In the data rows, the value 500 means zero.
Here are some points:
tensor([558, 491, 481, 501, 445, 508, 481, 547, 467, 569, 555, 404, 482,
        478])
tensor([476, 513, 441, 795, 618, 451, 549, 708, 509, 591, 291, 595, 659,
        557])
tensor([545, 533, 512, 484, 460, 415, 448, 479, 524, 501, 477, 506, 454,
        550])
tensor([403, 527, 525, 501, 450, 638, 477, 590, 650, 360, 582, 544, 501,
        581])
tensor([508, 512, 477, 483, 473, 421, 476, 501, 515, 527, 496, 562, 462,
        538])
tensor([614, 517, 499, 526, 328, 630, 451, 628, 417, 681, 637, 279, 477,
        436])
tensor([435, 351, 416, 340, 438, 269, 688, 345, 467, 383, 568, 411, 426,
        231])
tensor([490, 497, 467, 488, 440, 443, 460, 492, 525, 503, 488, 493, 469,
        526])
tensor([515, 497, 509, 448, 458, 398, 477, 444, 510, 498, 505, 457, 477,
        568])
tensor([473, 479, 451, 444, 506, 372, 490, 459, 491, 500, 458, 513, 468,
        473])
tensor([561, 543, 462, 503, 437, 492, 438, 470, 490, 481, 470, 533, 494,
        574])
tensor([536, 530, 481, 483, 477, 464, 466, 469, 533, 528, 502, 505, 431,
        547])
tensor([578, 458, 448, 486, 568, 292, 521, 393, 383, 198, 564, 419, 356,
        439])
tensor([275, 197, 960, 71, 749, 999, 527, 458, 155, 444, 544, 167, 591,
        0])
tensor([549, 510, 524, 520, 347, 556, 473, 579, 502, 631, 577, 282, 482,
        457])
tensor([570, 704, 624, 602, 468, 999, 591, 555, 502, 334, 580, 357, 387,
        413])
tensor([295, 505, 652, 110, 642, 890, 606, 163, 686, 438, 619, 489, 647,
        419])
tensor([487, 512, 499, 498, 465, 453, 481, 490, 515, 480, 510, 507, 498,
        608])
tensor([589, 570, 555, 556, 460, 500, 465, 547, 502, 574, 429, 584, 564,
        606])
tensor([535, 574, 518, 491, 404, 512, 448, 571, 534, 536, 503, 433, 510,
        491])
tensor([633, 574, 617, 642, 531, 500, 540, 647, 624, 495, 475, 500, 372,
        502])
tensor([515, 538, 499, 461, 499, 438, 458, 504, 527, 481, 521, 543, 462,
        557])
tensor([708, 526, 555, 396, 333, 500, 494, 537, 388, 603, 523, 258, 449,
        453])
tensor([492, 497, 500, 498, 461, 410, 493, 508, 496, 499, 472, 518, 485,
        594])
tensor([486, 445, 376, 444, 447, 390, 527, 440, 508, 507, 546, 502, 501,
        512])
tensor([379, 304, 564, 194, 580, 999, 580, 295, 423, 498, 648, 283, 636,
        267])
tensor([553, 430, 570, 417, 478, 609, 470, 489, 490, 569, 542, 500, 551,
        502])
tensor([501, 561, 464, 471, 461, 464, 456, 488, 519, 440, 456, 505, 468,
        509])
tensor([447, 528, 481, 485, 438, 430, 448, 519, 542, 517, 467, 558, 488,
        566])
tensor([534, 497, 499, 493, 480, 527, 507, 413, 614, 535, 515, 590, 517,
        502])
tensor([513, 549, 468, 509, 434, 445, 443, 499, 515, 496, 512, 537, 474,
        560])
tensor([541, 497, 488, 506, 479, 416, 444, 444, 539, 505, 480, 515, 435,
        571])
tensor([489, 515, 454, 505, 432, 449, 503, 497, 557, 495, 514, 514, 490,
        548])
tensor([539, 538, 484, 551, 503, 537, 421, 522, 527, 514, 432, 481, 402,
        530])
tensor([585, 554, 523, 501, 394, 564, 473, 546, 527, 580, 504, 379, 525,
        452])
tensor([525, 576, 484, 432, 456, 506, 483, 481, 477, 486, 511, 494, 499,
        526])
34 more points follow, each with its number after it:
tensor([456, 540, 488, 491, 498, 470, 488, 476, 546, 522, 436, 521, 459,
        544]) 0
tensor([491, 538, 475, 493, 447, 440, 500, 474, 504, 506, 467, 524, 474,
        573]) 1
tensor([489, 511, 458, 757, 601, 500, 529, 671, 518, 593, 309, 592, 642,
        555]) 2
tensor([513, 383, 526, 637, 587, 666, 557, 497, 535, 480, 598, 436, 544,
        481]) 3
tensor([517, 550, 511, 501, 480, 424, 475, 521, 489, 551, 460, 558, 512,
        580]) 4
tensor([503, 306, 379, 498, 524, 420, 696, 383, 409, 301, 514, 540, 362,
        414]) 5
tensor([507, 501, 481, 512, 458, 444, 468, 475, 512, 486, 484, 500, 499,
        502]) 6
tensor([338, 579, 352, 660, 673, 386, 445, 753, 479, 562, 480, 766, 558,
        522]) 7
tensor([526, 492, 528, 429, 499, 478, 488, 476, 609, 537, 502, 500, 508,
        666]) 8
tensor([508, 542, 460, 483, 471, 426, 464, 503, 507, 489, 460, 557, 498,
        585]) 9
tensor([503, 515, 518, 501, 456, 420, 479, 464, 591, 530, 519, 578, 502,
        600]) 10
tensor([503, 516, 487, 497, 474, 452, 474, 488, 518, 501, 471, 567, 497,
        546]) 11
tensor([534, 511, 460, 549, 431, 459, 487, 561, 501, 542, 581, 586, 483,
        497]) 12
tensor([477, 530, 499, 501, 469, 474, 463, 491, 541, 497, 446, 494, 499,
        550]) 13
tensor([549, 484, 520, 454, 467, 486, 489, 448, 622, 557, 490, 602, 526,
        645]) 14
tensor([422, 493, 573, 492, 396, 700, 461, 543, 675, 347, 604, 463, 397,
        548]) 15
tensor([503, 531, 479, 609, 517, 511, 483, 576, 488, 588, 408, 500, 586,
        555]) 16
tensor([613, 497, 567, 424, 601, 999, 773, 486, 284, 107, 502, 388, 80,
        108]) 17
tensor([327, 314, 497, 210, 517, 236, 720, 419, 522, 420, 609, 453, 499,
        77]) 18
tensor([583, 508, 493, 519, 389, 689, 392, 517, 488, 502, 429, 458, 359,
        538]) 19
tensor([491, 495, 462, 510, 486, 468, 491, 518, 570, 500, 502, 556, 532,
        541]) 20
tensor([484, 498, 478, 497, 502, 492, 463, 539, 520, 489, 448, 504, 451,
        550]) 21
tensor([480, 520, 461, 479, 482, 436, 464, 493, 530, 492, 505, 522, 486,
        525]) 22
tensor([535, 495, 542, 460, 437, 472, 500, 481, 509, 437, 511, 510, 474,
        618]) 23
tensor([508, 528, 478, 496, 444, 457, 481, 494, 513, 550, 475, 563, 479,
        560]) 24
tensor([514, 497, 452, 546, 448, 466, 505, 497, 502, 528, 542, 569, 499,
        530]) 25
tensor([527, 549, 497, 474, 466, 416, 472, 463, 502, 506, 472, 513, 483,
        609]) 26
tensor([482, 470, 427, 445, 499, 361, 500, 507, 515, 487, 499, 484, 481,
        506]) 27
tensor([503, 538, 499, 464, 432, 462, 439, 495, 471, 500, 460, 532, 474,
        578]) 28
tensor([517, 503, 507, 463, 463, 414, 500, 464, 555, 488, 488, 525, 499,
        552]) 29
tensor([346, 497, 518, 238, 494, 500, 720, 497, 546, 424, 612, 483, 451,
        120]) 30
tensor([479, 516, 482, 497, 444, 443, 485, 497, 502, 500, 509, 529, 487,
        541]) 31
tensor([439, 521, 488, 494, 452, 495, 460, 502, 522, 500, 502, 531, 445,
        502]) 32
tensor([503, 530, 499, 488, 455, 424, 468, 493, 573, 501, 509, 590, 499,
        588]) 33
Which two of these numbered points are nearest to each point below, ignoring the 2 directions in which the first points spread most? Their numbers follow each, nearest first.
tensor([354, 634, 319, 571, 659, 353, 396, 710, 462, 596, 526, 788, 533,
        479]) > 7 12
tensor([514, 546, 484, 495, 472, 484, 484, 461, 542, 514, 517, 535, 479,
        567]) > 33 1
tensor([522, 539, 497, 491, 439, 422, 445, 486, 524, 533, 485, 505, 461,
        502]) > 6 22
tensor([591, 555, 540, 999, 715, 597, 492, 789, 384, 739, 122, 593, 840,
        658]) > 2 16
tensor([509, 527, 470, 501, 488, 468, 507, 450, 526, 515, 504, 536, 477,
        568]) > 1 24
tensor([536, 540, 498, 578, 501, 487, 500, 511, 510, 538, 450, 540, 517,
        580]) > 11 4
tensor([447, 497, 485, 513, 452, 484, 479, 518, 577, 517, 434, 524, 440,
        585]) > 0 21
tensor([586, 361, 371, 518, 503, 408, 712, 497, 396, 187, 685, 416, 417,
        299]) > 5 3
tensor([528, 443, 410, 696, 680, 425, 643, 560, 240, 271, 484, 602, 330,
        503]) > 5 3
tensor([430, 543, 553, 521, 520, 500, 468, 534, 552, 448, 502, 623, 476,
        550]) > 33 11
tensor([622, 577, 586, 501, 591, 607, 446, 694, 403, 700, 225, 558, 803,
        685]) > 16 2
tensor([487, 520, 452, 490, 444, 470, 481, 448, 505, 520, 488, 538, 474,
        543]) > 24 1
tensor([465, 547, 435, 501, 506, 437, 455, 545, 519, 509, 512, 500, 514,
        532]) > 22 27
tensor([436, 62, 732, 588, 880, 999, 627, 311, 316, 500, 633, 74, 600,
        83]) > 3 5
tensor([530, 497, 641, 711, 818, 894, 553, 371, 325, 465, 622, 290, 656,
        305]) > 3 16
tensor([388, 516, 415, 999, 993, 569, 668, 999, 400, 804, 0, 799, 999,
        604]) > 2 7
tensor([436, 517, 526, 494, 535, 541, 478, 417, 502, 504, 476, 495, 546,
        564]) > 13 0
tensor([353, 383, 499, 256, 513, 305, 657, 459, 535, 424, 580, 448, 461,
        166]) > 18 30
